A single turn carries every row of the set below to another of its rows. Some are shown first; where does it send the rows asked next?
Lonu: [-17.3 -11.4   6.7  19.4  -1.6   0.6 -25.6  30.4 -25.6  24.6  15.0  12.5
 -19.2  -9.7  -5.4 -20.9  -3.5   2.7  35.3]
nit: [ -1.3 -24.8  17.1  21.7  14.9  -2.6 -26.8  25.0 -11.6  11.8  -8.7  20.6
 -15.2  -0.1  17.0 -11.1  20.2  -7.2  29.7]
rivaz: [ -8.4 -19.0  51.1  -6.5   8.8  -4.1  -6.8  -7.9  20.0  11.3   1.6   7.0
   4.4 -11.4 -40.4 -10.5 -25.0 -12.9  25.0]
Gemab: [ -0.7   1.7 -18.0  -9.9  25.4  31.4  10.5  24.9  -3.0  -8.6  15.5   6.9
  22.9 -47.6 -18.9  13.5 -11.3  25.8  31.4]
Tagin: [-18.8  -3.9  21.8  16.8  23.1  11.6 -38.0  12.8 -12.1  21.6   2.0  19.3
   0.7 -17.7 -35.3   5.2 -22.3  -7.4  49.8]
temil: [  0.2  -5.0 -18.2  -6.8  37.8  29.1   5.3  29.5   7.8 -10.4   3.9  10.8
  29.8 -47.4 -13.0  18.0   1.0  21.3  33.1]
gev: [ 16.6 -13.0  -3.6 -13.2  36.7  25.4  16.6  16.2  17.2 -22.0  -4.9  11.0
  27.1 -38.6  -1.2  18.3   8.0  17.0  20.2]
Zet: [ -1.9  -7.1  -5.7 -21.4  19.6  21.2  24.1  19.2  19.7  -9.9  16.4  -1.1
  29.7 -47.4 -29.3   3.4 -13.0  22.7  21.9]
Ser: [-20.0   1.7  11.9  12.1 -15.0  -0.3 -20.2  34.8  11.6  27.0  19.4  12.3
 -14.5 -16.6 -16.1 -36.3 -12.3  -4.9  14.8]
gir: [-11.1  -9.4  24.0  20.5  33.7  10.7 -41.1  11.8  -6.4  15.2 -11.8  24.3
   4.4 -14.8 -22.7  11.9  -8.4 -12.6  49.8]
Soguv: [  4.6  -1.6 -18.0  -5.7  33.4  32.1   5.6  25.4  -1.1 -12.1   6.5  10.5
  24.4 -44.8  -9.9  19.1  -1.8  23.6  32.2]
zeru: [ -1.3  -0.6 -12.1 -16.6  17.0  26.6  18.7  19.7   3.3  -9.3  20.4   1.2
  22.5 -47.4 -24.8   6.6 -16.0  25.7  24.8]
Liga: [  8.5 -15.6   1.0 -20.1  30.7  18.5  25.2  15.4  29.5 -19.3  -0.6   4.2
  32.2 -42.1 -14.8   9.4   3.8  16.6  16.0]
tenup: [-20.3   4.0   3.0  20.6  -5.9   4.8 -31.9  40.4   4.1  28.5  13.6  17.9
 -14.6 -17.4  -8.3 -27.8  -5.3  -5.5  23.3]
Fuda: [ -2.1 -18.0  34.9  15.6  38.2   5.8 -34.0   4.6   6.7   8.2 -21.5  24.8
   7.2  -8.4 -14.0  12.1   0.8 -16.9  42.0]
med: [  2.9 -25.3  47.4   6.1  32.2  -0.5 -21.5  -3.6  19.2   3.3 -21.2  20.4
   7.8  -5.5 -16.4   5.4  -0.7 -19.8  30.3]
gasal: [-14.0  -5.4  22.2   5.2 -17.1  -6.2 -10.1  26.6  25.1  21.9  14.9   9.1
 -12.7 -13.2 -13.4 -39.9  -8.4  -8.3   5.3]
nilup: [ 11.9  -8.0 -12.3  -7.6  38.5  29.5   9.1  21.8   5.7 -18.6  -2.6  13.5
  26.6 -41.3  -2.0  21.7   6.5  19.6  28.2]
zop: [  4.2 -31.4  29.0  13.2  11.8  -8.4 -15.9  16.6   1.5   6.8 -11.5  16.4
 -13.8   3.4  16.8 -16.4  22.5  -9.2  19.3]
ran: [  5.9 -10.7 -11.8  -8.0  41.2  26.5   8.1  25.2  16.1 -14.6  -4.4  11.7
  31.3 -43.3  -7.8  19.4   8.0  16.9  28.8]
lefi: [ -5.1  -5.5   9.3  24.8  12.7   3.5 -35.9  38.1  13.9  17.6  -7.8  27.2
 -10.1  -9.7  13.9 -16.8  17.1 -14.7  20.7]
tode: [  9.8 -11.9   3.4 -23.8  19.2  21.3  30.5   9.8  21.3 -18.8  10.2   0.9
  25.2 -40.9 -17.7   5.8  -7.1  20.5  13.5]
led: [  9.8 -15.0  -3.5 -13.9  37.9  21.2  17.0  20.8  25.5 -19.0  -5.1   9.1
  32.4 -41.4  -7.6  15.7   8.3  16.0  22.2]
Vapib: [-22.1  -4.4  27.6   7.7  10.9   6.9 -26.3   7.7  -6.9  21.9  10.8  11.3
   1.5 -18.6 -45.8  -4.4 -33.1  -5.8  44.3]
vit: [  0.1 -15.7  28.5   8.9   1.2  -7.2 -14.0  22.9  34.7  10.2  -6.9  18.3
  -8.5  -5.7   8.4 -29.1  13.1 -16.8   2.1]
vomog: [ -4.1 -28.2  37.0  -1.2 -11.7 -14.4   1.7   9.8   6.4  11.6   8.6   3.7
 -15.5  -0.6  -4.3 -32.9  -0.2  -3.5  10.4]
tebog: [-15.0   1.0   2.3  25.7   5.2   6.2 -37.8  42.6   4.8  24.0   2.8  24.3
 -12.1 -14.3   3.2 -19.8   6.1  -9.7  25.7]
kulid: [  2.4 -33.4  37.9   3.9   0.2 -13.2  -3.5  10.5   9.1   6.1  -4.2  10.2
 -14.3   2.8   8.0 -26.0  13.9  -8.4  10.9]
Leven: [ -6.5 -12.3  29.9   3.2 -10.4  -8.6  -6.9  23.0  34.6  14.8   4.0  12.1
  -9.8  -8.6  -4.3 -36.8   2.5 -13.6   1.1]
bakon: [-18.3 -13.9  15.1  10.0 -13.2  -4.0 -14.2  23.5 -18.2  23.9  22.4   5.9
 -19.8  -9.3 -14.7 -30.1 -11.8   3.4  27.7]
feru: [-13.9 -20.4  27.3   1.2 -17.3 -11.0  -2.7  15.5  -5.2  18.4  18.8   2.1
 -18.5  -6.7 -14.2 -35.5  -9.7   1.5  17.4]
Gufip: [  3.7 -12.8   1.2 -23.3  22.7  18.4  28.1  15.2  27.9 -14.4   9.3   0.0
  30.9 -44.7 -23.3   4.3  -6.4  19.2  16.4]
bome: [ -6.4  -2.6 -13.9 -14.6  22.1  25.5  16.5  24.7  11.3  -6.5  17.3   2.6
  28.9 -50.9 -29.0   7.3 -14.1  24.9  27.6]
ridon: [-10.0 -17.3   7.1  23.5   9.6   0.7 -31.9  30.4 -22.3  19.4   2.1  19.4
 -17.7  -6.2   7.5 -13.0  10.4  -2.4  36.2]
Mif: [  0.1 -12.1  20.7  17.5   9.4  -1.9 -25.5  29.7  27.7  12.2 -11.8  23.9
  -7.9  -6.6  15.4 -20.5  18.6 -17.3  11.1]
Bori: [-17.7 -10.5  40.5  -2.1   5.2   0.1 -13.5  -1.9   6.6  18.4  10.6   6.7
   2.4 -16.0 -48.3 -11.2 -33.6  -7.7  32.4]
kone: [  0.1 -24.7  53.6  -2.5  20.2  -4.4 -10.7  -8.3  24.7   4.3 -11.7  12.4
   6.9  -6.9 -26.9  -4.4 -11.9 -17.9  24.5]
fuz: [  3.5  -5.9  -2.4 -22.5  14.6  22.9  28.7  14.2  13.2 -14.0  17.5  -0.8
  24.1 -44.4 -24.7   4.1 -15.4  23.9  17.6]
pugop: [ 16.0 -15.0   3.4 -19.9  27.9  21.0  25.6  11.2  22.0 -22.9  -0.7   6.0
  26.7 -37.6  -7.7  11.8   2.8  18.1  14.6]
Parat: [ -5.0  -1.6 -19.5  -9.0  30.1  29.1   9.2  30.0   5.5  -6.4  11.7   6.0
  28.2 -50.6 -22.6  14.1  -7.9  22.9  33.5]

Tagin turns into med
ran turns into Gufip
And these:
Ser turns into lefi
fuz turns into Soguv
zop turns into feru

A single turn carries every row of the set below to another of its rows. Some are shown first; where does it send the rows asked next?
vezu: [  2.2 -20.2 -31.2  16.3  -9.8  15.4  24.3 -17.1 -26.1 -27.7  -8.8   1.2
  20.4  -1.0  -9.3 -16.7 -20.3   1.5   9.9 -11.1  -8.0]
difi: [ 34.9 -17.2   8.3  -7.6  -1.2 -17.2   4.6  22.5  -1.3  21.3   9.6   0.6
   1.3   9.7  -0.8  15.1 -16.3  19.5  24.0  -4.8   8.0]
Res: [ 31.3 -14.5  14.1  -8.7 -15.7  26.9  15.3  -6.0  10.2   3.9  14.2 -16.4
 -12.2  14.5   2.3  -8.0  14.5 -28.6  17.1  -9.6  -2.0]
nol: [ 23.7 -12.6  13.4 -19.6  -6.7   6.6  -0.6 -10.0  10.8 -11.1  12.9 -10.5
  38.3 -33.2   5.0  11.2  13.2   2.8   6.9 -10.6 -22.7]
getif: [ 11.6 -22.4  15.0  10.4   8.5  15.4  -5.7  24.4   3.1 -22.9  -7.6  14.1
  -6.7  14.6  10.7  28.9 -11.6   8.5  27.2  -4.6  -4.8]
kigap: [ 14.1  25.4 -15.4 -26.3 -10.1  -6.8 -14.3 -29.9 -14.9  32.9  -0.5   3.1
  -8.6 -16.9   8.2  -0.2  -6.0   2.8 -13.5  11.3 -10.4]
rared: [-23.1   8.6  23.2   4.4   6.8   9.3   4.6   3.6  22.0   4.8  -9.7   8.7
 -12.5  -8.8   9.5  29.8   0.6  32.5 -12.1  -7.9 -13.2]
nuz: [ -7.8   8.0   4.5   6.8  30.0  16.9 -19.1  -5.1   0.1  -4.6  -5.0 -10.6
  -3.6   5.3  -4.5   9.9  -8.6  42.2  11.6 -28.5  15.2]
gub: [-16.6  19.8  -9.0  17.3   3.1  17.6 -23.6 -21.4 -13.7  -4.0 -20.1  20.8
  -7.8 -11.7   8.8  -0.8 -13.9 -30.5  -1.5   5.5 -18.1]
raz: [ 14.4   7.0  28.2  33.8  -5.0  -5.3  -2.2  -4.0 -28.2   5.0  -4.2   8.8
  31.1 -14.6   6.1 -10.2  10.0 -22.6  -1.1  -3.3  -2.7]
dalil: [-19.1 -12.5  -4.1  27.2   7.6 -21.2   8.8  -7.2 -14.8  10.3  -2.6   2.7
  -9.2  14.7  -9.4   6.9 -17.2  12.6  21.1 -33.0  12.3]
gik: [ -9.8   8.2  11.7  15.9  -5.7   6.8  29.3  -7.9 -28.2 -19.5  12.1  -6.7
 -16.6 -26.9  -1.8 -18.2  -2.9 -20.9  19.7 -19.4   2.7]
Bero: [-16.7 -13.2 -32.4  -6.8 -10.7  -3.1 -20.6 -23.2 -21.8   2.7  -9.3   7.9
 -10.2 -31.9  -9.9  -3.8 -24.3  20.5   7.4 -16.6  12.0]
bidiz: [ 17.3 -47.6 -21.2  -1.7  -4.8   2.0   9.1 -16.5   3.4   5.4 -11.0 -31.9
   4.2   4.6  19.1   3.5  -5.0  -5.4  -4.4 -26.8  14.5]
zipop: [ 20.3   5.3  -5.0 -28.1  -4.1  27.1   6.7 -14.6  19.1   6.5  -3.1 -21.1
 -19.3   9.7  28.3   9.8  16.6  -8.3  -7.3 -18.2  14.5]
Renev: [ 21.0 -32.4   5.8   7.0   3.4   1.8 -10.2 -24.8 -13.7 -16.2  -8.8 -15.0
  33.2 -30.1  18.6   4.9 -10.2  11.7  -9.7  -7.3 -21.4]
bure: [ 17.8  14.8   3.9   6.5   8.3   4.7  -6.7  26.3  -2.4   7.5   4.8  25.8
 -17.8  26.5  10.5   4.8 -11.8   8.2  25.6  -2.8  14.2]
nupod: [-32.0  -9.1  -6.2   1.2  -8.4   9.1   0.9  -7.2 -16.2  -3.6  -8.4  -8.5
 -20.3 -53.1  -7.1   1.0 -16.3   5.9 -10.1   4.9 -10.9]
Lodis: [-25.5  11.1  -6.7   9.4  -5.7   7.7 -39.6   2.0  -5.6  -4.0  -4.4  32.8
   9.2 -25.6  12.6   6.6  13.7  -3.4 -10.7   1.6  -6.5]
zata: [ -1.2 -20.8  -7.0  22.5 -12.6  -7.5  -4.4  -4.1 -28.7 -10.8   1.3   9.6
  34.7  -4.6 -12.5   0.0  11.8 -25.9  21.2 -11.0  -6.1]
nanim: [ 15.7  17.5  23.1 -22.5 -25.5  13.0  22.5  -4.5  -3.7  -9.4   9.3   8.9
   5.6 -27.7  12.8   8.9  23.9  23.1 -10.4  -6.2  -4.0]
zibiv: [ -8.6  -1.5 -20.6   1.7   7.5  33.8   9.8 -15.1 -32.6 -37.9  -0.2 -15.3
 -13.3 -17.6   5.0 -18.0  -7.1  19.4   0.2  -4.1  -2.7]
Dupi: [ 31.6  -4.2   0.4 -20.2  -4.8  11.4   4.1 -47.8 -24.1 -13.6   0.6  -1.1
  -7.7   2.8  20.0  -3.6  10.2  11.0  22.0 -11.3  -8.4]
Kuz: [  1.1  29.5  -7.4  -3.3 -22.9  12.1  35.2  -4.9 -11.5 -17.4   8.5   8.8
   1.1  -4.4  -3.5   4.0  -3.3 -34.4   3.6 -10.7 -15.0]
Gesob: [ 11.4 -10.7  -8.4  11.1   2.8  -9.6  -7.4  41.4   1.0  14.1  -2.5   9.0
  10.9   7.4   3.5  21.9 -28.2   9.7  -8.7  12.7  -7.5]
ter: [ -1.1 -53.6 -14.8   6.5  -5.7  17.2 -35.7  -2.4  -3.2  -1.7  -7.7 -23.1
  -4.7  -7.3  -3.8   7.7  -9.0  -9.4  -3.6  -8.6   2.2]
kep: [  1.2   5.6 -15.8   9.5   1.8  -0.5  38.6  -2.4  -7.3  17.3  -3.5  -7.0
   6.2  33.1 -17.2   4.1 -11.3  18.9  -0.8  -0.5 -11.2]
fugop: [ -3.3  17.0  14.5   5.3  -0.1  10.5 -26.6   6.7  -6.6   1.3   0.1   4.0
  20.4 -50.3  -2.9  -5.1  -3.5  20.6 -11.1 -16.6  18.0]
Divef: [ 13.8  -8.9 -24.6 -19.8   4.8  13.6 -18.2 -37.0   0.0  -3.1   6.1   9.4
   4.3 -12.8   6.7 -22.6  -2.7  22.7  31.3 -15.9  -0.7]
busa: [ 15.5 -13.1  -3.4  -8.4  -2.2  13.9 -29.3   0.3  25.7  33.2   9.9 -10.5
  -9.9 -21.3  15.4 -20.6 -10.2  11.1 -18.8  -3.3   9.6]
Zuzom: [  7.2  26.8 -31.5 -16.5 -17.7   0.5  10.9 -13.1  -2.3  13.1  14.8  25.4
   6.2   3.8  12.6 -14.5   6.7  -7.0  -6.4  10.0 -19.6]
Pon: [  5.6 -28.5  26.9  21.1  -5.1  11.0  -5.1   6.3  10.1  10.7 -16.1  -9.1
   8.8 -11.8  23.8   3.2  22.9  -4.2 -10.7 -21.5  28.0]
reg: [ 14.8  -8.4 -14.9 -15.0  11.8   8.5  -5.8  16.3  22.8  -4.1   0.7   5.2
 -14.4   6.2  15.6  23.8 -39.1  13.0  11.5   0.7 -17.1]
kete: [ -8.8  -9.1  -8.9  24.5  -8.2  26.3  13.7   6.8  12.8   9.2 -25.8  -2.4
   1.5  12.9  13.5   0.5   3.5 -37.1 -19.7   1.2   1.6]
dubel: [  5.9  10.4   2.3  -0.7   2.6  -0.1  11.4   5.0 -19.0  -4.4  20.2 -28.9
  10.9 -49.8   6.3 -16.1 -11.5  14.3 -22.4 -11.1   1.1]
sibi: [  0.2  17.2   4.2  -8.2 -20.0   8.7  29.9  -1.5 -37.9   6.4   7.1  -7.0
 -13.7 -21.3  -8.6 -12.0  19.3  15.4  -8.5  12.9   2.9]
rodaf: [ -2.4   3.6 -24.6  -0.8   1.3  17.5 -21.9  -4.7   5.8  38.5 -20.1  -9.2
 -14.4   4.1   5.4  -9.6  -1.0  -5.7 -14.3  -5.4  32.0]
reb: [ -0.1 -20.3 -28.5  19.4  -7.4  26.5  -4.1  -4.2   0.1  -9.2   2.5   8.2
 -22.0  26.5  22.8 -21.8  -7.4 -22.5  -5.3  -4.6  -2.8]
Naz: [ 15.0  -5.7  19.4   6.2 -22.7   6.1 -12.8  23.4  -5.3  14.9  15.3  -3.0
  -2.0   2.0  17.8   4.4  30.9 -10.8 -29.0   0.5  11.1]
rez: [  2.6  15.4   8.0  -0.2   7.9  -7.7  28.1   9.3  12.2  -3.1  14.4 -21.5
  12.3   5.8   5.3  32.4 -11.9   2.9 -15.0 -22.6 -19.8]

rared turns into rez
gub turns into Renev
And these:
Naz turns into Res
bure turns into getif
kete turns into bidiz
nol turns into Zuzom
nanim turns into Kuz
dubel turns into sibi

